Here are the same points, seen from different sides; a view may also be mirrored.
A view may leave some points out, and in a few views one point is out of place. Which views, in the order they come, and which point in each? Write - if none.

-- scene 1 --
A:
  mer 0.60 0.60 -1.74 -1.51 -0.61 -0.80 2.26 -1.13
  pubaf -0.18 -0.29 -1.03 0.64 -0.80 -1.83 0.20 0.62
  tem 2.47 -0.69 0.87 0.55 0.38 -2.23 0.45 -0.11
  Minon 0.37 0.60 0.27 -2.00 -0.71 -0.80 1.42 0.43
  Tigos -0.06 -0.29 -0.06 0.09 -0.73 -1.53 0.07 1.18
  seden 1.41 -0.91 -0.17 -0.56 -1.18 -1.08 0.26 1.09
  gapep 0.94 0.22 1.30 -1.20 -0.75 -1.48 0.51 1.26
  niz 0.73 -1.26 -1.47 0.58 0.21 -0.90 0.85 -0.38
  Suze -0.62 -0.18 -0.71 -0.25 -0.25 -1.04 0.79 0.52
  Kodi -0.02 0.61 -0.36 0.03 0.48 -1.96 1.29 -0.68
  pipa -0.12 1.22 0.72 -0.70 -0.27 -2.14 0.99 0.34
B:
  tem 0.94 -1.10 3.24 0.64 -2.56 -0.44 2.05 0.67
  Minon -1.36 -0.09 1.57 -0.07 -0.03 -0.55 1.77 -0.44
  gapep -1.12 -1.33 1.60 0.22 -0.92 -1.06 2.48 0.43
  Suze 0.40 -1.03 1.40 1.00 0.35 -0.46 0.89 -0.69
  Kodi 1.01 0.31 2.16 0.79 -0.37 -1.08 0.61 0.00
  niz 1.48 -1.00 2.56 1.20 -0.60 0.80 0.79 -1.15
  Tigos 0.48 -1.86 1.23 1.03 -0.13 -0.53 1.72 0.14
  nafa 1.57 -0.78 1.75 0.96 -0.29 0.17 1.92 0.76
  mer 1.17 1.18 1.92 0.72 0.79 -0.22 0.15 -0.75
  seden -0.15 -1.82 1.80 0.58 -0.76 0.64 2.50 -0.13
  pipa -0.12 -0.07 1.47 0.43 -0.11 -1.70 1.48 0.72
C:
  seden -1.01 3.49 -0.56 -0.62 -3.37 6.77 4.23 -2.56
  pipa 0.95 2.42 -0.57 -0.27 -1.13 6.25 4.90 -2.50
  tem -2.22 2.48 -1.31 0.17 -1.78 5.20 4.35 -2.89
  Tigos 0.03 2.58 -0.20 -0.74 -2.96 6.62 4.84 -3.49
  mer 0.68 1.83 -1.08 0.15 -1.90 7.92 2.13 -1.44
  Minon 0.81 3.18 -1.20 -0.34 -2.01 7.44 4.46 -1.36
  Suze 0.59 1.77 -0.70 -0.64 -2.76 7.42 4.28 -3.24
  niz -1.08 1.15 -1.16 -0.25 -3.18 7.21 3.06 -3.44
  gapep -0.08 3.72 -0.90 -0.53 -2.15 6.34 5.51 -2.02
D:
  niz 1.13 -1.33 -1.46 0.23 0.49 -2.26 1.11 0.89
  pipa 0.82 0.90 -2.09 -0.01 0.49 0.47 2.64 1.16
  Kodi 1.59 0.45 -2.39 0.23 0.38 -0.70 1.52 1.38
  Suze 0.92 -0.84 -2.30 0.00 0.94 -0.74 2.29 0.35
  tem -0.03 0.07 -0.25 -0.11 -1.02 -1.06 1.37 2.48
  Minon 0.30 0.25 -1.21 1.33 1.45 0.49 2.55 0.42
  Tigos 0.26 -0.73 -1.61 -0.81 0.39 -0.66 2.89 0.52
E:
  mer 0.07 -0.79 -0.12 0.52 0.42 0.20 1.95 -2.45
  Tigos -1.89 0.74 -1.29 1.26 -0.39 -0.15 0.48 0.00
  pubaf -1.20 0.44 -0.65 1.54 -0.86 -0.55 0.06 -0.32
  nafa -0.90 0.56 -0.53 2.41 -0.59 0.22 0.12 -0.70
  Suze -1.39 0.01 -0.82 0.48 -0.65 -0.39 1.00 -0.50
  seden -1.99 0.53 -1.38 1.37 1.05 0.36 -0.10 -0.84
  Minon -1.50 0.35 -1.48 0.50 0.81 0.63 2.42 -1.26
  Kodi -0.81 -0.23 -0.20 1.15 -1.39 1.03 1.55 -0.77
  niz -1.18 -0.84 0.06 0.63 -0.50 0.28 -0.67 -1.14
  pipa -1.36 0.76 -1.22 1.46 -0.79 0.94 2.38 -0.37
  tem -2.08 0.11 -0.60 2.17 -0.19 2.76 -0.31 -0.67
Views that do not fit: B
  out of place in B: mer
